128 stands for zero in the data rows.
Some points, each followed by its number:
[ 79 190 250  38 115 144  93 149 101  85  77 121 139  90 118 105  55 178
 122 136 143 110 131 118 158 126 140] 0
[ 13 160  29 194 199  91 164  64 132 101 105 199 123 123  92 119 207  74
 192 135  61 228  43 190 159  82 107] 1
[195 114 136 124  88 147 134 150 141 149 130 105 115 150 165 151 123 141
  89 117 126  94 173  91 137 134 118] 2
[133  43  13 175 185  68 121  96 111 110 175 113 111 132 113  99 167 134
 163 151 122 194  98 182 125 145  91] 3
[255  74 186 141  93 183 123 147 142 127 167 105 158 179 173 139  79 133
  77 128 166  62 147  55  84 133 125] 4
[ 58 133   0 246 209  69 168  83 154 189 173 172 115 145  98 158 239  54
 227 106  74 208  56 188  88 102 105] 5
[ 60 189 180 138 141 101 115  69 109  48  88 125 129 151 109 117 130 128
 165 144  76 172  87 121 130  98  92] 6
[127 164  31 209 204  16 131 121 172 164 184  55  91 177 128 178 180 143
 235  74  48 172  80 162  94 126  37] 7
[117 152 104 116 142 105 143 165 153 161 125 137 135  88 128 152 139 135
 122  96 113 118 129 163 141 139 112] 8
[113  58  28 120 105 154 134 129 120 245 107 214 137  59 120 102 190 111
 123 179 184 116 146 169 134 130 191] 9
[ 99 152  83 126 137  82 137 107 109  88 123  85  78 132 122 138 158 154
 156 113  83 168 129 167 137 156  82] 10
[185  85 131 106  93 156 113 169 112 175 173  83 106 138 146 110 101 151
  96 121 154  98 192  90 122 156 150] 11
[  0 187   0 207 191  78 158  52  89 174  86 240 156 100  69 156 255  62
 252 159  66 206  12 225 118  52  90] 12
[135 193 227 122  92 142 112 117 127  83  71 142 185 149 159 169 117 122
 122 116 116  68 113  83 133  86 108] 13
[ 75 207 212  77  71 111  84 109  74 125  51 140 161 111 114 153 147 144
 161 154 149  76 119 107 139 101 146] 14
[231  78 153 130  62 168  68 174  39 197 166  61 133 151 165 131 101 161
 104 149 170  75 195  41 119 136 191] 15
[107  92  49 170 127 110 120 102 114 145 104 191 157 120 127 129 200 104
 170 158 145 139 118 144 137  69 139] 16
[173  61 232  58 107 143  45 142  91  33 125  63 127 121 131  73  15 213
 133 157 203 116 189  97 155 141 160] 17
[ 50 195 147 120 170  79 124 102 136  55  92 131 117 128 111 127 133 141
 189 102  90 161  78 170 132 109  88] 18
[181  59 202  18  66 143  72 199 102 133 103 116 130  60 153  55  41 219
  72 136 219  70 239  99 181 158 188] 19
[126 143 148 120  82 151 105 129 113 139  88 169 170 121 136 156 155 122
 138 136 163  80 150 102 144  79 172] 20
[219  54  35 178  88 155 146 152 152 233 207  70  69 173 142 173 181 111
  97 113 136  99 177  94  55 150 161] 21
[  0 248 204 129 132  95 113  40 114   4  49 143 134 152  81 134 158 112
 186 150  64 182  73 120 136  87  93] 22
New points follow, each followed by the numbers of its three nearest points above, nearest first.
[173  58  26 174 103 125 119 147 106 228 191 107 118 147 138 126 188 120
 139 138 137 122 173 108  97 128 153] 21 11 2
[132 154 255  32 114 168 111 163 146  62  97 110 121 107 138  98  17 176
  74 129 145 104 162 104 160 148 120] 0 17 19
[  0 252 113 158 228  93 194  74 148  90  67 243 146 112  88 110 175  63
 176 107  26 221  10 198 160  49  63] 1 12 18
[101 141  95 106 152  94 133 147 121 139 135 116 113  92 101 143 134 132
 150  85 141 132 131 175 137 154 153] 8 10 18
[100 151 133  97 137 131 152 133 153 117 117 129 102 115 117 135 119 133
 120  89 117 137 143 152 154 149 118] 8 10 2
[100 180 234  33 105 126 123 143 143  60  95  99  92 117 121 102  48 173
  99 119 132 125 175 117 184 159 118] 0 17 13
[ 57 196 177 148 125 164 141  87 149  91 116 179 151 153 104 139 144  73
 131 130 113 140  90  99 127  79 146] 6 13 20
[162 167 216 138 119 179 167 107 161  52 116 134 146 175 148 146  80  98
  58 154  94 113 101  84 117 122  91] 13 2 4
[115 146 122  63 142 134 156 199 190 170 146 124 120  61 113 155 105 143
  97  73 144  96 149 181 130 198 125] 8 2 11
[ 54 152  78 194 192  90 146  55 150  84  98 166 150 142 113 113 189  96
 193 155  62 192  19 175 122  78  87] 1 18 6
[  0 216 126  91 189  96 134 125 110 103 101 165 121  78  69 134 136 113
 192  61 120 172  99 197 172 117 150] 18 8 6
[146 196 221 114 106 125 124 105 154  55  68 131 153 155 166 135 111 146
 131 129 105  93  93  99 152  96  78] 13 6 14
[183  81  54 212 146 120 150 105 128 166 175 109 119 165 144 127 160  96
 123 130  95 164 123 117  97 119  96] 3 16 21
[162 122 124 162 116 147 127 132 133 153 152 116 116 165 156 141 138 116
 124 137 108 120 116  90 105 115 132] 2 11 8
[ 80 173 205  61 141 150 121 168 119 131 133 136 135  93  87 128  61 136
 108  95 174  99 143 134 141 152 167] 0 8 20
[114 137  47 173 135 143 155 127 119 208  96 203 157  93 150 121 191  93
 107 136  81 149 105 151 173  80 109] 16 8 9
[170 118  51 184 100 168 187 106 155 170 178  80  93 163 110 166 190  60
  84 133 113 134 123 131  95 205 158] 21 2 8
[ 50 169  34 144 220  95 187 136 179 208 105 216 131  67 124 114 168 116
 145 107  56 185  49 227 156  94  53] 1 8 5
[ 80 173 125 150 193  38 106 101 132  46 117  96 113 153 123 131 132 168
 228  90  84 163  54 176 103 113  70] 18 6 10
[109 135 189  82 112 185  98 159  84 167 139 141 154 102  98 135  88 131
 119 121 189  82 141 108 113 134 184] 20 11 0
[ 39 125   2 198 193  97 162  81 130 123 114 197 128 108 100 113 210  84
 182 139  75 215  55 193 160  88 126] 1 5 12
[157 110 208  87 112 132  79 139 120  76 127  87 134 132 134 113  55 174
 127 130 171 112 166  99 144 131 139] 17 0 11
[133 108 135 107 156 126 150 131 182 115 120 158 126 108 137  77  92 134
  95 126 122 149 118 153 154 136 108] 8 2 10
[160 141 220  56 125 171 123 197 129 145 179  71 106 120 109 139  18 152
  73  78 183  82 185 104 134 193 162] 11 2 0
[123 153  77 169 160 123 185 119 182 141 137 161 134 146 137 160 170  78
 117 111  87 133  95 148 115 114  71] 8 16 10
[ 72 122  59 117 117 135 146 124 126 219  88 216 148  61 110 121 188  97
 125 156 153 118 122 173 144 109 180] 9 16 8
[112 102  57 206 135 129 135  77 103 163 152 139 140 159 119 133 193  90
 156 177  92 169  72 132  42 124 173] 16 3 5
[ 86  84  73  99 115  81 135  95 133  81  72 170 133  65 101  85 179 139
 137 185 165 156 126 198 164 127 152] 16 8 10
[164  84 102 116 159 110 144 133 196 133 128 137 132  96 139 103 112 154
  96 136 133 142 115 172 152 147  90] 8 2 10
[221  90 146 118 115 103 124 140 149 108 121  85 132 131 181  99  88 174
  88 143 112 116 146 119 131 144  96] 2 11 4
[113 140 156 129  93 131 103  95 123  82  62 182 178 129 134 143 163 118
 151 161 158 100 130 110 151  65 141] 20 13 14
[ 69 136  75 172 133 130 133 116  68 189  93 230 194 110 131 121 196  77
 149 157 114 135  79 129 131  36 171] 16 20 9
[115 157 178 124 104 182 123 140 114 153 125 154 137 141 139 144 118 100
 108 146 129 108 120  82 124  98 167] 20 13 2
